Some points, one per row:
Array([  9,  -6,  10,  29,  52,  -5,  20,   6, -59,  53, -31,  24,  43, -97,  18, -69,  41, -16, -56, -11,   9,  44,  21, -33])
Array([-15,  19,  32,   4, -64, -16, -14,  -2, -36,  13, -44, -38,  -8,  41, -17,  34, -12, -50,  18,   7, -27,  -4,   7,  29])
Array([-16, -60, -26,  -5,  32,  52,  12, -38,  35, -28,  92, -16, -65,  -4, -21,  -6,  25, -14, -56,  29,  72, -95,  75, -42])
Array([ -56,   58,  -28,   38,    3,  -70,   18,  -66,    7,   35,   30,   26,   26, -127,   -5,  -94,   49,   -8,  -39,   -9,  -31,   48,  -10,   -2])
Array([ -4, -45, -49,   1,  44,   0,   0, -20, -20,  -9,  60,  31, -26,   3,  19,  19,  62, -12, -33, -14,  22,  -7,  57, -27])
Array([ 17,  67,  10,  53, -16, -12,   3,  -2,  -1,  22, -20,  26,  84, -41,  84, -85, -47, -10,   6,   9, -11,  79, -83,  30])
Array([ -3, -28,  24, -19,  47,  10, -21,  26,  26,  -8,   5,   1,  19,  44,  -9,  14,  34, -11, -30,   0,  31, -45,  64, -48])
Array([  7,  28,  15, -17, -18,  -5,   2,  28, -27,   5, -13, -11, -23,  84, -21,  63, -71,  32,  67,  14,  -8, -23, -13,   2])
Array([ -51,   65,  -10,    1,   10, -107,   24,    9,   12,   32,  -45,    2,   11,  -49,  -32,  -27,   -5,   10,    2,  -22,  -59,   86,  -37,  -16])
Array([  1,  59,  55,   9, -17, -40, -26,  37, -21,  45, -93,   3,  34,  67, -35, -11, -34,  10,  41,  -6, -35,  26, -63,  61])
Array([ 13,  79,  42,  38,  -1, -38,  -5,   8, -12,   2, -63, -19,  22,  14,  -1,  51,  -9,  25,  54,  17, -43,   8, -49,   1])
Array([-47,   7, -12, -15,  27, -17, -16,  43,  49,  -5, -53, -27,  12,  43, -18,   4,  -6, -17,  -6,  -8, -31,  12, -15,  -3])
Array([   3,   41,   65,   86,   31,    0,  -42,   62,  -57,   45, -127,   19,  116,   34,   24,  -36,    2,  -54,   31,  -48,  -14,  113,  -90,   58])
Array([  14, -123,  -34,  -31,   22,   68,   -1,   -5,   25,  -35,  110,  -25,  -96,  -17,  -10,   25,   46,    0,  -50,   -2,   77, -115,   69,  -39])
Array([  -7,  -88,  -63,  -77,  -44,  -18,   64,  -36,   66,  -74,  127,  -30, -126,  -65,  -42,   56,   13,   62,  -17,   27,   33, -113,  112,  -87])
Array([-17,  -1,  13, -51,  -5,  -6, -17,  37, -14,  15, -38,  11, -21, 126, -45,  38, -25,  30,  46,   1,   4,  23,  31,  45])
Array([-11, -46,  14, -23,  -3,   0,  25,  23, -12,  22,  42,  33, -55,  28, -19,  23, -35, -26,  34, -45, -36,  12, -33,  35])
Array([-13,  10,  10,  29, -28, -21, -22,   3,  -5,  18, -21, -11, -11, -11, -17, -14,   5, -19,  18,  27, -33,  18, -24, -20])
Array([ 16,  15, -31, -35,  -6, -11,   1,   2,  28,  -6,  13, -13, -17,  71,   0,  45, -29,   9,  17,  24,  -7, -29,  -3,  20])
Array([ 18,  12, -75,  14,  20,  66, -41,   2,  32,  -5,  23,  29,  86, -25,  44, -50, -32, -51,   1,   5,   9,  68, -81,   7])
Array([-31,  30,   8, -35, -17,   8,  27, -69,  -2,  -8,  58, -30, -28, -64, -31,  24,  30,  53, -19,  46,  -9, -32,  26, -29])
Array([   7,  -27,  127,   98,  -13,   35,  -32,   65,  -50,   35, -127,  -35,  109,  -33,   20,  -68,   47,  -72,  -15,  -61,  -33,   65,  -41,    9])
Array([-30,  19, -22,  -4,  49, -45,  12, -30,  45,  -6,  19,  -1,   4, -38, -38, -46,  35, -28, -61, -56,  -8,  38,  22, -40])
Array([ 50, -44, -68, -23, -50,  76, -34, -10,  -5, -53, 113,  18,  -9,   3,  63,  37,  -5,  59,  52,  21,  56, -69,  -1, -34])
Array([ 37,  35,   4,   6, -39, -16,   5, -21, -25,  25,  -1,  33,  30,  66,  51,  28, -51,  25,  48,  19, -15,  57, -71,  42])
Array([-37, -41, -29, -31,   9,   3, -30,  22,   9,   8,  11,  35, -57,  77,   3,  34, -14,  21,  27,  -8,  32, -58,  34,  21])
Array([-46,  53,  10,  15,  67, -75,  33,   8,  -5,  39, -22,  10,  -9, -66, -49, -25,   4,   2, -33, -45, -30,  58, -52, -17])
Array([ 10,   7,  -7, -22,  -3,  -9,  10, -14,   3,   5,  31,  -3,  14, -28,  43, -44,   5, -37, -40,  19,  15,  33,  -2,  -5])
Array([  6,  -6, -58, -47, -28, -13,  26, -43,  -6, -30,  54,  51, -36,  -8, -12,  21,  35,  72, -22,  35,  15, -88,  81, -63])
Array([ 12,   5, -31, -28,  42,  40,  12,  37,  27, -23,  56,  30,  -2,  37,   9,   0, -45,  18,  29,  23,  46,  18, -31,  37])
Array([-29,  68, -70, -20,  24, -33, -31, -40,   6, -23,  36,  24, -25,  22, -24,  30, -47,  30,   1,  11,  14,  -8, -53,  55])
Array([-43, -31, -45, -63,  89, -60, -20,  54,  42,  21, -30,  44, -18,  40, -48, -37,  18,  -4, -53, -40,  10,  50,  -8,  41])
Array([  20,    5,    4,    2,   -7,   43,   13,  -42,  -18,  -31,   42,  -46,  -17, -113,   -3,   26,   51,   40,  -38,   38,   13, -115,   69,  -99])
Array([-38,  33, -14, -31,  87, -45,  35,  19,  17,  18,  13,  43,  -6, -13, -54,   6,  23,  35, -25, -60,   2,  62,  -7,  12])
Array([  28,   67,   68,   40,   77,   -6,  -16,   79,  -57,   32, -116,  -16,   59,   35,    4,   15,   -2,   16,   64,  -21,  -37,   48,  -55,   20])
Array([   0,   71,   51,   48,  -19,  -32,    3,   34,  -35,   -7,  -88,   -8,   44,   22,    7,   18, -105,   13,   78,   25,  -43,   68, -102,   86])
Array([  9, -49, -13, -21,  32,  18,  -6,  14,  38, -22, -15, -13, -12, -13,   5, -18,  24,   7, -41,  -6,  22, -39,  40, -38])
Array([ 43, -22, -49, -39,  13,  56, -10, -21,  21, -54, 117,  10, -20,  44,  49,  72, -31,  70,  34,  57,  48, -98,  29, -22])
Array([  13,  -17,   41,   38,  -88,   60,    8,  -14,  -31,  -61,   -6,  -74,  -26,   15,   53,   20,  -18,   19,   36,   59,  -16, -114,   37,  -12])
Array([-11, -11,  46,  32,  15,  15,  27,  15, -26, -17, -36,  16,  34, -36, -34, -16,  57, -21, -40, -20,   0,  31, -22, -25])
Array([-26, -45,   4,  25,  23, -22,   4, -14,  -2,   1,  19,  16,  14, -54,  -1, -26,  78, -57, -54, -24,   5,   4,  65, -34])
Array([ 17, -33,   8, -13, -36,  45, -27,  26, -12,  20,  22, -44, -13,  61, -32,  54,  57, -28, -32, -42,  23, -44,  28,  11])
Array([ 26, -37, -47, -20,  26,  20,  22,   0,  -3,  -6,  12,   2,  -7,  16, -29, -22,  43, -37, -54, -13,  19,   3, -10, -10])
Array([ -8,  38,  27,  35, -63, -17,   4, -25, -14,  -8,  16, -22,  -2, -16,   6,  16, -33, -15,  21,  22, -28,  -4, -29,  31])
Array([ 45,  46,   1,  79,  77,  43, -22,  17, -47,  28, -17,  52,  66, -25,  75, -28,  13,  32,  -5,   4,  13, -29,  24, -31])
Array([  0, -36, -14, -16,  25,  50,   4,   5,   8, -10,  37,  -3, -21, -36, -15, -11,  50,  -5, -39,   8,  39, -55,  45, -35])
Array([-25, -37,  11, -55, -15, -18, -60,   8,  42,  -8, -59, -11, -10, 102, -17,   5, -17, -40,  21, -18, -17,  24, -32,  67])
Array([ 24, -16,   1,  22, -30,  -1,  11,  -4,  23,  -7,  47,  27,  46,  59,  37,   7, -40,   2,  47,  25,  40,  48, -38,  33])
Array([-19,  24,  36,   4,  72, -22,  14,  71,   3,   3, -36, -15,   2,  22, -28,  48, -58,  -5,   9, -28, -27,  29, -27,  19])
Array([  0,  63,  36,  31, -21, -28, -20,  12,  -2,  30, -50,  -3,  25,  51,  27,  29, -54,  27,  59,  40, -43,  37, -43,  44])
Array([ 36, -66, -53, -27,   7,  44,  -7,   1,  -5, -11,  60,  34, -12,  82,  56,  53, -36,  26,  41,  12,  49, -88,  40,  12])
Then 24 other points, each followed by its number:
Array([ -83,   -5,  -60,   47,   12,  -70,   42,  -36,   29,   15,   38,    8,    4, -126,  -26, -108,   -8,  -63,  -60,  -54,  -10,  127,  -75,   40]) 0
Array([-24,  34,  18,   2, -61, -67, -15, -15,   9, -40, -36, -40, -78, -46, -54,  21,  42, -10,  17,  25, -51, -24,  53, -33]) 1
Array([ -31,   -7,  -98,    5,   18,  -70,   61,  -61,   49,    9,   78,   47,  -12, -118,  -37,  -12,   10,   28,  -42,   20,   -1,   11,   12,  -36]) 2
Array([ 19, -29,  17, -18, -53,  34,  -2, -31,  41, -52,  19, -57, -11,  -1, -10,  40,  -4,   5,  -2,   4, -22, -23, -26, -18]) 3
Array([  43,    1,   18,  -84,  127,   10, -106,  109,   44,   15, -127,   -3,  -19,  127,  -34,  112,   89,   57,  -65,   37,    7, -127,  127, -127]) 4
Array([-17,  20,  54,  53,   0, -16, -35,  64, -24,  46, -96,  26,  58,   1,  42, -54,  -1, -26,  42,  -4, -43,  21, -24,  -2]) 5
Array([-13, -39, -15, -54, -16,  -5,  -8,  25,  14,  22, -22,   8, -25,  60,   4, -22, -14,  41,  11, -10,  19,  -7,  -9,   9]) 6
Array([ 18, -12, -22, -41, -49,   7, -18, -11,  -5, -19,  35,  -2, -55,  56,   1,  34, -54,   5,  31,  14,   0, -37,   8,  17]) 7
Array([-42,  74, -24,   2,  87, -83,  -5, -12,  10,  20,   1,  38,   5, -22, -47,   2,  13,   0, -42, -15, -23,  28, -14,  14]) 8
Array([ 19,   9,  11, -33, -76,  22,  -7,   2,   0,  -3,  22,   4, -30,  81,   3,  88, -49,  22,  16,  30,   3, -27,  15,   9]) 9
Array([ 11,  41,  27, -21,  18, -19, -32,  27,  13,  11, -56,   7,  22,  95,  -2,   1, -33,  -5,  33,  -7, -34,  40, -43,  61]) 10
Array([-70,  63,  -5,   2,  95, -91,  43,  31,  14,  24,  -4,  12,  -8, -35, -26,  16,  28,  31, -25, -12, -17,  28,  27,  -2]) 11
Array([-13, -20, -17, -17,  29,  -6, -13, -26,  29, -25,  52,   0, -26,   5, -37,   3,  26, -14, -43,  -9,  21, -38,  12, -21]) 12
Array([ -4,  73, -10,   9,  15,   6,  -5,  -6,  -2,  37,  -9,  54,  47,  21,  35, -81, -65, -23,  26, -22,  -9,  80, -83,  70]) 13
Array([-18, -13,  18,   1,  75,   1,  25, 102,  23,  66, -54,  29,  -4,  60, -48,  28,  -8, -39,   5, -58, -24,  64, -63,  42]) 14
Array([ 18,  54,  13,  24,  46,  13,  14,  29,  12,  23,  12,  46,  55,  28,  32, -28, -24,  14,  19, -16,  -2,  78, -80,  40]) 15
Array([ -34,   33,   51,   18, -127,  -61,  -20,  -11,  -66,   41, -103,   -9,   30,   34,    8,  -16,  -99,  -16,  117,   35,  -39,   80,  -89,   89]) 16
Array([ -1,  22,  35,  15, -64, -21,  10,  47, -18,  -6, -55, -39,   5,  18,  -9,  79, -33,  10,  64,   8, -17, -14, -25, -21]) 17
Array([ -57,   80,    5,  -18,  -18, -113,   32,   -6,   11,   20,  -30,   14,  -20,  -15,  -32,   21,  -53,   57,  -19,  -25,  -99,   65,    9,    3]) 18
Array([ -6, -37,  12, -26, -39,  36, -14, -24,   8,   1,  25, -24, -20, -30,  11, -23,   4, -34,   1,  57,  13, -51,  63, -17]) 19
Array([-11, -11, -16,  -1, 104,  37,  60,  48,   6, -16,  26,  21,  33, -62,   2, -10,   9,  18, -45, -38,  20,  38, -13, -12]) 20
Array([-12, -69, -15, -37,  16,  25,   5,   7,  10,  -3,  50,  18, -41,  45,  -5,  59,  34,   8, -22,   4,  18, -65,  64, -52]) 21
Array([-22,  42,   6, -48,  85,   5,   3,  29,  14,  34, -10,  21,  10,   6, -68,  -8,  57,  26, -65, -50, -11,  31,  -2, -28]) 22
Array([-45,  23, -18,  13, -63, -75,  78, -13,   3,   4,  14, -29, -84, -46, -30,  31, -19,   9,  58, -20, -46,  59,  16,   1]) 23
Which of these numbered points is nearest to each point below, looking only along the 5 directions in which the first points spread most? Its number follows each.
Array([  36,  -23,   60,   15,   49,   60,  -69,   61,  -11,  -10,  -97,  -38,   -5,   20,  -14,   21,   64,  -12,  -43,   23,   19, -115,   74,  -58]) > 4
Array([ -1,  -1, -21, -30, -35, -54,  53, -38, -20, -45,  10, -74, -45, -45, -32,  35,  38,  24,  -4,   0, -23, -60,  67, -70]) > 1
Array([  2, -69,  18,  16, -19, 100, -22,  15,   3, -48,  30, -36, -27,  28, -10,   9, -21, -84,  -5, -45,  15,  57, -53,  43]) > 6
Array([-37,  -1,  67, -31,  66,   9,  62,  10,  -5, -14, -27,  -2,  37,  -2, -25,  49,  39,  13, -39, -58,  10,  40,  19,  64]) > 22
Array([-53,  60, -50, -25,  45, -76,  51, -10,   4,  41,  -8,  27,   0, -28, -14, -62, -14,   4,   7,  -9, -27,  54, -36,  40]) > 8
Array([   4,   64,   44,   82,   16,  -17,  -56,   34,  -26,    8, -108,    0,   57,    5,   30,   -3,  -40,  -38,   13,    8,  -57,   -4,  -27,   33]) > 5
Array([   7,   65,   22,   28, -106,  -14,  -17,  -14,  -65,   29,  -89,    9,   38,   38,   47,   -5,  -98,    6,   63,   58,  -51,   20,  -57,   82]) > 16
Array([  7,  -4,  65,  41, -34,  24,  21,  17, -43,  12, -62, -16,  27, -46,  13, -33,  -3, -46,   6,   9, -11,  26, -26,  44]) > 5
Array([ -25,   58,  -34,   35,   34,  -59,   40,  -37,   26,   -4,   16,   20,   28, -124,  -46,  -46,   51,    0,  -90,  -21,  -34,   37,   -9,  -74]) > 0
Array([ -45,   51,  -64,  -61,  -46, -104,   44,  -48,    1,   -5,   52,    5,  -91,    0,  -91,   72,  -11,  102,    7,   17,  -54,  -12,   37,  -29]) > 23
Array([ 23, -16,  -4,  -2, -68,  34, -28,  -1,   2, -45,  32, -18, -32,  94,  48,  62, -93,   4,  60,  78,  -8, -64, -54,  17]) > 9
Array([  -4,   44,   16,   17, -103,  -68,  -18,   -7,  -46,   23,  -93,  -10,   21,   14,   21,  -14,  -86,   20,  106,   34,  -46,   25,  -65,   84]) > 16
Array([-32,  56, -27, -34,  39, -89,  10,  -6,  37,  13,  -7,  31, -22, -30, -76,  25,  64,  56, -37, -30, -38,  24,  22, -38]) > 11
Array([  1, -57,  -1,  12, -34,  56,  31, -22, -26,  -2,  43,   4,  28, -66, -30, -42,   9, -41, -48, -47,  49,  64, -31,  -2]) > 20
Array([-54,  76, -25, -18,  31, -91,  30,   6,  26,  10, -19,  15, -24, -20, -30,  34,   3,  63, -13,   0, -30,  37,  -7,  -2]) > 18
Array([ 11, -82,  -1, -29,  23,  52, -12,  21,  24, -53,  58, -34, -50,  13, -25,  55,  33,  11, -41, -19,  39, -69,  76, -43]) > 21
Array([ -70,   63,  -49,  -70,   -5, -101,   31,  -29,   44,    5,   41,  -13,  -83,   -6, -112,   76,    9,   72,  -10,   20,  -58,  -16,   15,  -40]) > 23
Array([-21, -20, -10, -38,  47,   8,  42, -11, -14, -30,  84,   6, -38, -49,  -5,  15,  31,  26, -49, -31,  13,  -6,  39, -34]) > 12
Array([ 19,  -7,  11, -29, -39,  11, -32,   0,   8,  14, -39, -20, -11,  37, -54,  13,  -3, -10,  11,  20,  18, -91,  49, -11]) > 3
Array([ 11,  12,   7, -26,  -8,  -8,   5,  20,   8, -16,  29, -24, -31,  84,  -8,  77, -42,  45,  40,   2, -17, -20, -13, -10]) > 9
Array([  5,  46,  -5, -19,  41,   4,  13,  33, -14,  21, -38,  34,  17,  -3,  36, -23, -53,  40,  32,  -5,   7,  86, -35,  59]) > 15
Array([-62,  -5, -32, -31,  65, -54,   0,  22,  41,  43, -16,  34, -18,   2, -84, -53,  70,  -4, -58, -67, -15,  69,   3,  20]) > 22
Array([ -58,   77,   -8,  -43,   35, -101,   16,   35,   13,   35,  -18,   19,  -19,   -4,  -80,    7,    3,   40,  -33,  -51,  -64,   80,  -36,   28]) > 18
Array([ -58,  -18,   51,   24,   17,    3,  -62,   84,   56,   11, -102,  -24,   14,   81,  -56,  -24,  -18, -107,    1,  -87,  -55,   41,  -58,   20]) > 14
Array([ 23, -36, -35, -81, -40,  16,  49,   3,  38, -27, 104,   7, -73,  98,   3,  76, -22,  65,  31,  -4,  54, -49,  48,  -9]) > 7
Array([-25,  -2,   0,  47,  25,   5,   3, -26,  20, -11,  21, -11,  50, -54,  -8, -54,  49, -57, -34, -58,  23,  88, -50, -29]) > 20
Array([-29,  71,  42,  38, -21, -61,   6,  18, -40,  33, -75,  -2,  44,  45,  13,  14, -80,   9,  84,  31, -64,  63, -79,  78]) > 16
Array([  -4,   90,  -28,   82,  -10,  -23,   13,  -23,  -29,    8,  -11,   20,   51,  -55,   45,  -15, -100,    7,   43,   21,  -40,   84,  -98,   60]) > 13
Array([  23,   55,   43,   73,  -21,   17,   -8,  -12,  -71,   38,  -50,   38,   94,  -12,   72,  -71,  -64,  -60,   27,   -2,   -8,  127, -127,  105]) > 13
Array([ 27, -16,  -4,   8,  -3,  35, -39,  31,  23,   2, -24,  25,   3,  48,  66,  13, -42,  45,  54,  49,  15, -47,   5, -14]) > 9
Array([   2,   85,   56,   54,   17,  -19,   -8,   33,  -27,   52,  -87,   30,  113,   19,   82,  -90,  -78,  -47,   53,  -16,  -45,  123, -123,   74]) > 13
Array([-69,  21, -22, -14,  77, -48, -46,  47,  13,  60, -59,  31,  10,  44, -21, -24,  19,  -9, -37, -32,  -8,  23, -16,  -4]) > 22
Array([-33,  21,  -6, -29, -22, -29,   2,  -8,  -1,  -4,   3,  -7, -47, -52, -52,  39,  27,  20,  -6,  31, -37,  -6,  51, -37]) > 1
Array([ -9, -22, -37, -53, -42,  16,   3, -47,  13, -16,  79,  10, -58,  37, -14,  58, -38,  33,  39,  44,   7, -27,   6,  39]) > 7
Array([  4,  11,  50,  75,  -1, -22,  -7,  12, -30,  42, -98,   1,  77, -35,  23, -76,  56, -56, -40, -43, -36,  30,  33, -21]) > 5
Array([-58,  38, -28,   9,  25, -89,  26, -15,  12,  10, -27,  10,  10, -37, -41,  31,  16,  31, -37,  -8, -52,  12, -10, -14]) > 11
Array([ -7,  14,   2, -53, -29, -27,  12, -13,  29,  20,  42,   4, -21,  54, -17,  13, -44, -12,  -3, -31,  22,  34, -26,  79]) > 6
Array([  -2,   32,   15,   25,   16,   -6,  -26,  -25,  -33,   56,  -29,   29,   74,  -19,   47,  -72,  -25,  -30,   31,  -27,  -14,  104, -101,   66]) > 13
Array([ -72,   38,  -73,  -65,    7, -127,   40,   12,   41,    2,   14,    6,  -94,   21,  -72,   38,  -48,   63,    6,  -10,  -27,  -16,   18,    7]) > 23
Array([-30, -10,  62,  32, -45,   3, -68,  33, -20,  52, -70,  14,  27,  27,  21, -55, -15, -50,  32, -26, -39,  40, -25,  45]) > 5
Array([ 39, -19,  76,  43,  -9,  29, -34,  55, -36,   5, -99, -15,  69, -38,  13, -13,  -7, -29, -17, -18, -21, -10,   6, -54]) > 5
Array([-113,   63,  -55,  -13,   49,  -82,   69,  -28,   26,   44,    4,  -13,  -30,  -62,  -71,  -25,   35,    9,  -57,   18,  -34,   32,   11,  -28]) > 11
Array([ 12,  37,  46,  59, -36,  18,   1,  17, -46,  14, -65, -31,  40,  14,  21, -19, -15, -50,  34,   5, -40,  38, -50,  37]) > 5
Array([-34,  54, -43, -31, 126, -95,  63,  17,  20,  29, -32,  33,  31,  53, -73, -34,  20, -29, -64, -41, -64, 101, -76,   1]) > 8
Array([ -2,   4,  18, -10, -29,  13, -28,   2, -26,  19, -52,   7,  -5, -16,  28,  37,  -2,   0,   3, -10, -37, -38,  56,   5]) > 3
Array([-18,  30,  -3,  16, -16, -43,  21,  31, -62,  -6, -52,  -3, -19,  10,  19,  63, -52,  43,  71,  34, -49, -23,   8,  18]) > 17
Array([ 13,  10,  24,  36,   6,   6,  18,   5, -57,   1, -14, -12,   2, -37,  30,  -3, -47,   5,  47,  11, -14,  55, -66,  73]) > 15
Array([ 35,  40, -93, -54,  42,  16,  15, -48,  36, -35, 127,  45, -31,  -7,   3,  55, -17, 119,   8,  47,  43, -96,  -3, -53]) > 7
Array([ 27,  80,   3,  47, -60, -30, -18,   1,  -2,  12, -52,   3,  26,  15,  37,  22, -95,  22,  82,  41, -32,  36, -89,  75]) > 16
Array([-13,  17,  27, -10,  28,  -2, -18,  37,  11,  26, -81,  12,  28,  61, -31, -30,  -2, -13,  -1, -29, -21,  49, -26,   3]) > 14
Array([-12,  23, -92, -53, -13,  18,  12, -19,  45, -62,  76,  52, -33,  20,  -8,  66, -91, 116,  59,  37,  16, -92,  32,  -1]) > 7
Array([  0, -11, -27, -18, -57,  20,  13, -44,   8,   7,  25, -10,  -8, -18,  22, -23, -10,  -3,  11,  39,   2,  -6,  -4,  20]) > 3
Array([ -3, -36,  -5, -18,  33,  -1,  -3,   9,   7, -12,  38,   3, -14,  20, -28,  -2,  48,  -7, -28,  -1,  37, -29,  24, -39]) > 12
Array([ 11,  -9,  21,  13,   9,   1,  12,  17,  -2, -17, -14, -46,   4, -17,   8,  16,   3,  20,  10,   4,  -2, -16,  26,  -1]) > 3
Array([-21,  66, -48,  15,  21, -62,  10, -15,  46,  39, -15, -37,   3, -80, -32, -70,  61,   1, -59, -24, -41,  36,  16, -18]) > 11
Array([  9,  23,  28,  -1, -28, -23,   8,   8, -19,  11, -39, -14,   1,   7, -17,  45, -18,   3,  56,  26, -33, -14, -21,  16]) > 17
Array([ -33,   25,   38,   13,  -30,  -56,  -18,   14,  -51,   25, -108,  -25,   -4,   33,  -17,   22,    3,   40,   60,   21,  -71,   19,   25,   33]) > 17
Array([ -13,   38,   60,   91,  -57,   -8,  -19,    3,  -71,   11, -122,  -19,  119,  -21,   61,  -84,  -23,  -67,   25,   -6,  -41,  103,  -98,   64]) > 5
Array([ -12,  -39,   43,    2,   36,    5,  -17,   77,  -20,   34, -105,    0,   17,   34,  -15,  -21,   20,  -11,   11,  -29,  -12,   27,   20,   24]) > 14
Array([  5, -25,  59,  53, -36,  50, -17,  14, -63,  10, -59, -20,  55,  27,  10,  -9, -27, -42,   7, -34, -12,  19, -59,  63]) > 5
Array([-47,  24,  24,  23, -23, -35,   8,  71,   4, -28, -91, -33, -19,  39, -40,  68, -35, -31,  11,  -9, -49, -11,  -2,   7]) > 17
Array([  4, -20,  42,  -1,  38,  18, -37,  34,  -1,  21, -26, -17,  -5,  14, -15, -12,  36, -46, -10, -29,  -3,  15,  23, -12]) > 22
Array([ 41, -12,  -2,  14, -13,  17,  30,  22, -36,  15,  -3, -12,   2,  -1,  32,  -5, -37,  18,  47,  31,  25, -38,   1, -46]) > 3
Array([  4,  22,  44,  33,  25,  -7,  15,   2, -49,  47, -65,  18,  68, -20,  -5, -47,  55, -36, -14, -43, -36,  94, -54,   1]) > 5
Array([ 29,  29,  34,  84, -45,  10, -11, -22, -47,  -2, -57,   6,  54, -31,  44, -17,  24, -20,  31,  12, -32,  33, -34,  10]) > 5
Array([-19, -25,  18,  -7,  49,  -4, -23,   9,   8,  10,  -8,  -2, -49, -53, -49, -21,  85, -47, -91, -45,  15, -25,  53, -61]) > 22
Array([-22, -10,  12, -14, -41,  -5,  18,  16,   2, -11,  20, -15, -44,  33, -33,  11, -26, -13,  15, -32, -10,  25, -24,  50]) > 6
Array([   3,   44,   36,   65,  -72,   -8,    0,    7,  -52,   16,  -77,  -38,   43,  -15,   45,   15,  -50,    4,   65,   27,  -93,   75, -110,   72]) > 16
Array([ 56, -30,  69,  57, -66,  38, -12,  -9, -34,   9, -42, -19,  42,  -2,  34, -22,  -4, -47,  28,  -1,  -2,  29, -14,  13]) > 5
Array([ 12, -24,  -3, -14,  91,  48,  41,  61,  -5, -27,  40,  32,   8,  32,  44,  58, -24,  42,  55, -34,  48,  59, -48,  19]) > 6
Array([ 29, -47,  12,  14, -40,  68,  18, -48,  -8, -19,  47, -50, -26, -68,  11, -12,  52, -39, -40,   3,  38, -52,  24, -25]) > 19
Array([  9, -73, -19, -61, 127,  66,  39,  55,  24, -64,  91,   8, -76,  25, -28, 110,  46,  66, -64, -50,  69, -86,  88, -50]) > 21
Array([-28,  -2,  18, -18,  59, -21,  14,  64, -29,   6, -53,   5, -28,  68,  -7,  22, -69,  12,  52, -11,  -4,  57, -44, 117]) > 10
Array([  15,  -58,    2,  -48,   26,   60,    1,  -20,   36,  -32,   72,  -20,  -77,   19,  -33,   62,   64,    8,  -56,  -16,   42, -107,  100,  -70]) > 21
Array([ -5,  12,   5,  23, 103,  42,   2,  22,  -5,  -4,  12,   9,  55, -68,  -5, -57,  98, -17, -73, -49,   3,  24,  19, -52]) > 20
Array([-36, -35,  -1,  10,  22,  12,  -3, -20,   2,  -2,  -2, -24, -14, -64, -49, -40,  89, -78, -72, -56,  13,   7,  25, -37]) > 22
Array([  26,  -30,   -1,   50,  -26,   39,   30,  -18,  -15,  -46,   30,  -38,  -10, -114,    0,   15,   22,    3,  -38,   27,    5,  -77,   64,  -89]) > 19
Array([ -29,   22,   -1,   47,   33,  -18,   42,  -36,   47,  -13,   41,   10,   51, -119,  -15,  -89,   40,  -76,  -87,  -57,    0,   61,  -14,  -26]) > 0
Array([-38,  51,   7, -15, -48, -47,  13,  12,   6,  -5, -49, -15, -58,   4, -20,  35, -17,  -2,  10,  -2, -35,  -4, -15,  18]) > 23
Array([  2,  39,  22,  46, -33,  -4,  14,  17, -19, -32,   5, -29, -34,  -3,  14,  25, -59,  -4,  46,   4, -43,   4, -55,  10]) > 17
Array([ -3, -22,  42,  10, -13,   5, -36,  21, -16,  28, -81,  -9,  32,  17,   1, -28,  16, -43,  -4, -20,  -9,  35,   0,  28]) > 5
Array([ 16,  -6,  20, -31, -16,  -3, -18,  10,  14,   4, -13,   2, -21,  71, -11,  22,  -2,  -7,  28,  -2,   7, -26,  20,   0]) > 6
Array([-13, -78,   3,   6,  -7, -16, -58,  23, -41,  38, -50,   8, -24,  34,  -2, -20,  34, -60, -27, -22,   6,  28,   5, -15]) > 22
Array([ 33, -33,  -3, -18, -35,  42,   8,  -6, -12, -14,  34, -25, -24,   9,  18,  -5, -29, -45,  35,  -4,  15, -30, -19,   1]) > 3
Array([-30, -23,  22,   4,  74,   4,  25,   8,   9,  -9,   6,  -3,  18, -77, -45, -50, 113, -40, -74, -71,   8,  15,  40, -41]) > 22
Array([ 18,  -3, -11,  18,  23,  40, -18,   6,   8,   4,  17,  48,  52,  32,  46, -38, -40,   1,  50,  -9,  30,  85, -64,  57]) > 15
Array([  0, -68,  34,   1,   3,  42,  -1,  46,   3,  -5, -24, -13,  27, -39,  28, -51, -13, -76,  -3, -31,  25,  15,  14,  -2]) > 20
Array([ 11,  28,   4,  -7,   4, -17, -14,  -2,  18,   4,  -5,   0,  -5,  22,   0,  -4, -32,  -8,  11,   8,  -3,  10, -26,  23]) > 6
Array([ 36,  89,  29,  69,  42,  -6, -29,  -9, -10,  65, -46,  26, 115,  31,  59, -62, -12, -21,  58, -21, -19, 119, -74,  46]) > 13
